Each path is a new rotation, seen through one point. The rows after it are directions, each followed by how far the rotation turns it, in degrees a step (0 if it stays put).
Each turn is a multiple of 5 degrees from 10 to 175, or 0.
Each row of a path follows its step; steps can be skipped.

step 0: |  0.64 |  0.89 | -0.63 |  1.50 | -0.99 | -1.77 |  0.99 |  1.46 |  0.45 | -2.90 |  1.86 |  0.79 | -0.81 |  2.16 |  1.90 |  0.68 | -1.35 |  1.81 |  0.43 | -0.90 | -3.57 |  1.84 | -1.09 |  0.92 | -0.02 | -1.49 | -1.00 |  0.06 |  0.19 |  1.25 | -0.01 | -0.20 | -0.29 | -2.73 | -0.30 |  2.62 |  2.30 | -1.26 | -1.42 | -1.03 |  0.99 |  3.86 |  0.07 | -0.30 | -0.79 |  0.88 | -1.61 | -0.54 | -1.05 |  1.10 |  0.58 | -0.28 |  3.18 |  0.24 | -0.25 | -1.76 | -0.72 |  0.28 |  1.16 | -2.10 | -0.14 |  2.08 |  1.06 |  0.83 | -0.78 |
step 2: | -0.55 |  0.41 | -1.01 | -0.09 | -1.04 | -0.44 |  3.53 |  2.76 | -0.10 |  1.25 |  1.99 |  2.59 |  1.50 |  0.99 |  2.48 | -1.13 |  0.60 | -1.20 | -1.61 | -0.85 | -1.04 | -0.58 | -3.07 | -0.35 | -0.78 | -1.43 |  0.13 |  0.33 | -0.60 | -2.90 |  2.06 | -2.69 | -3.41 |  1.03 |  0.60 |  0.61 |  1.40 |  0.10 |  2.30 | -0.50 |  1.19 | -1.27 | -0.61 | -0.94 | -0.54 | -0.11 |  0.53 |  1.83 | -0.28 |  0.00 | -0.23 |  1.15 |  1.61 | -0.23 | -0.01 |  1.01 |  0.32 | -0.32 |  0.12 |  1.88 |  0.45 |  0.63 |  3.26 |  0.25 |  0.90 |
step 3: | -0.47 | -2.88 |  1.84 | -0.91 |  2.72 |  0.52 | -1.10 |  0.64 |  0.15 | -0.69 |  1.54 |  1.00 | -1.28 |  0.24 | -2.78 | -1.07 |  0.62 | -1.05 | -0.78 |  0.68 |  3.27 | -0.47 |  0.82 |  1.37 |  0.34 | -0.21 | -1.55 | -1.04 | -1.23 | -0.05 | -3.53 |  1.77 | -0.81 | -3.17 | -2.93 |  0.72 | -0.87 | -2.13 |  0.87 | -0.54 | -1.03 |  1.27 |  0.89 | -0.42 | -1.52 |  1.02 |  1.47 | -0.68 | -0.01 | -1.57 |  1.49 | -0.81 | -1.36 |  1.00 | -0.59 | -0.20 |  1.38 |  1.03 |  0.98 | -3.53 | -1.80 |  0.28 |  0.79 | -0.62 | -0.20 |
step 4: |  0.00 | -0.89 | -1.87 | -1.35 | -0.99 |  1.46 |  2.37 | -1.21 | -0.76 | -2.58 | -0.69 | -0.27 | -0.51 |  0.65 |  1.58 |  3.26 |  0.13 |  3.18 |  0.22 | -0.09 |  0.14 | -0.52 | -0.06 | -1.44 | -2.76 |  0.29 | -0.95 | -0.88 |  0.44 | -0.78 | -0.82 | -0.74 | -0.14 |  2.93 | -0.87 |  1.88 |  1.27 |  1.16 |  1.86 | -0.21 | -0.91 | -2.83 | -0.89 | -1.86 |  0.57 | -1.98 |  0.55 |  2.82 |  0.62 |  1.10 |  0.84 |  0.24 |  1.13 | -1.87 |  1.01 | -0.91 |  0.83 | -1.10 | -2.49 |  0.61 | -0.86 | -1.85 | -2.77 | -0.04 |  1.06 |
step 5: | -1.40 | -1.38 |  4.34 | -1.49 | -0.45 |  2.48 | -2.60 |  1.83 |  1.63 |  0.21 | -1.03 |  1.70 |  1.32 |  0.26 |  1.81 | -2.09 | -0.54 |  0.26 | -0.87 | -0.52 | -1.57 |  1.56 | -0.03 | -0.53 |  1.71 |  1.08 | -0.19 | -0.36 |  0.70 |  0.24 |  1.25 |  0.93 | -1.19 | -2.40 | -0.90 | -0.94 | -1.58 | -1.75 | -0.92 | -0.98 | -1.07 | -0.65 |  1.22 |  2.40 |  2.32 | -0.18 | -0.65 |  0.23 |  1.24 |  1.62 |  1.80 | -1.16 | -0.44 |  3.46 |  1.59 |  0.02 |  0.63 |  0.33 |  0.01 |  1.09 |  1.87 | -0.72 |  1.67 | -1.48 |  1.00 |
step 6: |  0.13 | -1.23 | -2.12 |  0.92 |  1.20 |  0.20 | -0.28 | -2.12 |  0.06 | -2.61 | -0.03 | -1.56 | -3.55 | -0.14 |  0.94 |  2.35 |  0.25 |  0.89 |  2.91 |  0.76 | -0.40 | -0.64 | -0.16 |  1.38 |  2.14 | -1.15 | -0.33 |  0.58 |  1.42 | -0.04 |  0.94 | -0.78 | -1.56 |  2.72 | -0.10 |  1.37 | -2.12 |  1.57 | -1.82 | -0.05 |  1.14 |  2.61 | -0.65 | -0.37 | -1.26 |  2.39 |  0.58 | -0.13 | -0.41 | -0.97 |  1.88 |  1.57 |  2.62 | -0.35 | -0.61 |  1.15 | -0.94 |  2.34 | -1.22 | -0.60 | -2.02 | -1.12 |  1.26 | -0.87 |  1.98 |
step 7: | -1.05 |  0.26 |  0.97 |  0.54 | -0.86 | -0.94 |  2.29 | -0.85 | -0.57 |  0.41 | -0.34 |  0.58 |  2.11 |  0.15 | -2.05 |  1.13 |  0.14 | -1.76 | -1.34 | -0.69 | -0.44 | -2.52 |  2.20 | -2.17 | -0.32 |  0.81 |  2.95 | -1.33 |  1.08 |  1.52 |  0.50 |  0.78 | -0.06 | -1.83 |  0.70 | -1.14 |  0.25 |  1.10 | -1.53 |  1.12 | -1.73 | -1.23 |  2.55 |  0.52 | -2.96 | -2.11 |  1.92 |  1.21 |  2.21 |  1.45 |  0.82 | -1.52 | -0.63 |  1.09 |  2.18 | -1.79 | -1.13 |  1.84 |  0.45 |  3.06 |  1.03 | -0.18 |  0.48 |  1.17 | -0.67 |
step 8: |  0.58 |  0.88 | -0.83 |  2.39 | -0.03 | -1.86 |  2.09 |  1.88 | -1.97 |  0.44 | -1.36 |  1.72 |  0.33 |  0.22 |  0.53 | -1.83 | -0.32 |  2.04 |  1.54 | -0.78 |  0.17 |  2.64 | -1.58 | -0.33 |  1.80 |  2.47 | -1.07 | -0.34 | -0.55 | -2.17 |  2.12 | -2.48 |  0.47 |  0.65 | -3.17 | -0.59 |  0.41 |  0.21 |  0.69 |  1.52 |  0.96 |  1.78 | -2.08 |  0.84 |  1.82 |  1.92 |  2.47 | -2.46 |  1.27 | -2.09 | -0.63 |  0.20 |  0.27 |  0.03 |  0.40 | -0.36 |  1.26 |  1.23 |  1.01 | -0.86 | -1.16 | -1.18 |  0.96 | -1.33 |  1.23 |
step 9: | -1.45 |  1.50 |  1.92 |  0.63 |  1.25 | -0.85 | -0.97 |  0.38 |  0.68 | -0.96 |  0.98 | -2.03 |  0.72 | -1.32 |  1.37 |  2.10 | -0.67 | -0.43 | -0.10 |  1.43 |  0.45 |  2.02 |  2.73 |  3.11 | -2.03 | -2.20 |  0.89 | -2.58 | -0.34 | -1.12 | -1.41 |  0.83 |  1.34 |  0.12 | -0.83 |  0.88 |  1.36 | -0.54 | -1.20 |  0.11 | -1.20 | -0.41 |  1.68 | -1.23 | -1.93 | -1.62 | -1.02 |  0.95 | -0.56 |  1.76 |  0.32 | -0.01 |  0.17 |  1.07 | -0.01 | -0.42 |  0.73 |  3.51 |  2.09 | -1.07 | -2.34 |  3.42 | -0.99 |  1.94 |  0.36 |
Directions:
| -0.20 |  0.10 |  0.25 |  0.41 |  0.00 | -0.60 |  0.07 | -0.26 |  0.54 | -0.05 |  0.19 |  0.46 | -0.06 |  0.31 | -0.38 |  0.04 | -0.18 |  0.43 |  0.11 |  0.00 |  0.26 |  0.23 | -0.28 |  0.62 | -0.19 |  0.19 |  0.16 |  0.71 |  0.24 |  0.13 | -0.04 | -0.44 |  0.14 | -0.53 |  0.58 | -0.34 | -0.27 | -0.86 | -0.44 |  0.33 |  0.33 | -0.48 |  0.59 | -0.31 |  0.21 | -0.50 |  0.67 |  0.45 | -0.13 |  0.61 |  0.52 |  0.10 |  0.05 |  0.51 |  0.50 | -0.24 |  0.21 | -0.61 |  0.38 | -0.39 |  0.17 |  0.14 |  0.49 | -0.21 | -0.78 | | 155
| -0.03 | -0.24 | -0.76 |  0.14 | -0.55 | -0.08 | -0.46 | -0.09 | -0.24 |  0.04 | -0.37 | -0.15 |  0.26 |  0.52 | -0.19 | -0.33 | -0.26 | -0.42 |  1.09 |  0.22 | -0.63 |  0.03 | -0.09 |  0.15 | -0.04 | -0.03 | -0.15 |  0.15 |  0.06 |  0.22 | -0.24 | -0.27 | -0.38 |  0.23 |  0.81 |  0.38 |  0.21 | -0.40 |  0.11 | -0.33 | -0.23 |  0.10 | -0.39 |  0.68 | -0.44 |  0.41 |  0.49 |  0.20 | -0.12 | -0.02 | -0.05 | -0.19 | -0.29 |  0.57 |  0.62 | -0.14 | -0.61 |  0.76 |  0.14 | -0.11 |  0.64 | -0.47 |  0.08 |  0.71 | -0.16 | | 60
|  0.30 |  0.17 |  0.01 | -0.09 | -0.81 |  0.50 |  0.67 | -0.07 |  0.40 | -0.10 |  0.01 |  0.40 |  1.11 |  0.06 | -0.26 | -0.53 |  0.33 |  0.17 | -0.36 |  0.72 | -0.27 | -0.38 | -0.19 |  0.09 | -0.32 |  0.02 |  0.31 | -0.70 |  0.09 | -0.10 |  0.15 | -0.37 |  0.37 | -0.45 |  0.35 |  0.34 | -0.34 | -0.14 | -0.41 | -0.38 | -0.23 |  0.49 | -0.53 | -0.11 |  0.27 | -0.36 |  0.41 |  0.21 | -0.36 |  0.19 | -0.48 | -0.48 | -0.30 |  0.15 | -0.27 | -0.01 | -0.13 | -0.18 | -0.54 |  0.59 |  0.08 |  0.19 |  0.46 | -0.62 |  0.43 | | 135
|  0.65 | -0.42 |  0.69 |  0.29 |  0.05 |  0.38 |  0.26 |  0.16 | -0.20 | -0.02 |  0.23 | -0.28 | -0.16 | -0.02 | -0.07 | -0.06 |  0.28 |  0.47 |  0.42 |  0.53 |  0.20 |  0.71 |  0.12 |  0.46 | -0.24 | -0.43 | -0.22 | -0.01 |  0.54 |  0.53 |  0.26 |  0.31 | -0.27 | -0.40 |  0.55 |  0.14 |  0.55 |  0.07 | -0.13 | -0.37 |  0.00 | -0.24 | -0.14 | -0.20 | -0.19 |  0.50 | -0.12 | -0.83 | -0.01 | -0.21 |  0.13 |  0.55 | -0.32 | -0.30 | -0.45 | -0.28 |  0.82 |  0.65 | -0.28 | -0.27 | -0.02 |  0.15 |  1.11 |  0.02 | -0.15 | | 125
| -0.36 |  0.22 |  0.26 |  0.12 | -0.55 |  0.06 |  0.79 |  0.32 | -0.21 |  0.63 |  0.24 |  0.09 |  0.13 | -0.49 |  0.45 | -0.33 |  0.43 |  0.01 |  0.28 | -0.30 | -0.15 |  0.11 | -0.38 |  0.33 | -0.25 |  0.10 | -0.40 |  0.47 |  0.09 | -0.14 |  0.62 |  0.63 |  0.33 | -0.46 | -0.05 |  0.24 | -0.55 | -0.36 |  0.32 | -0.13 |  0.20 |  0.39 |  0.40 |  0.62 | -0.22 |  1.08 | -0.16 |  0.24 |  0.45 | -0.50 |  0.29 | -0.75 |  0.35 |  0.01 |  0.16 |  0.03 |  0.49 | -0.53 |  0.39 | -0.17 |  0.55 | -0.04 | -0.20 | -0.01 |  0.34 | | 130
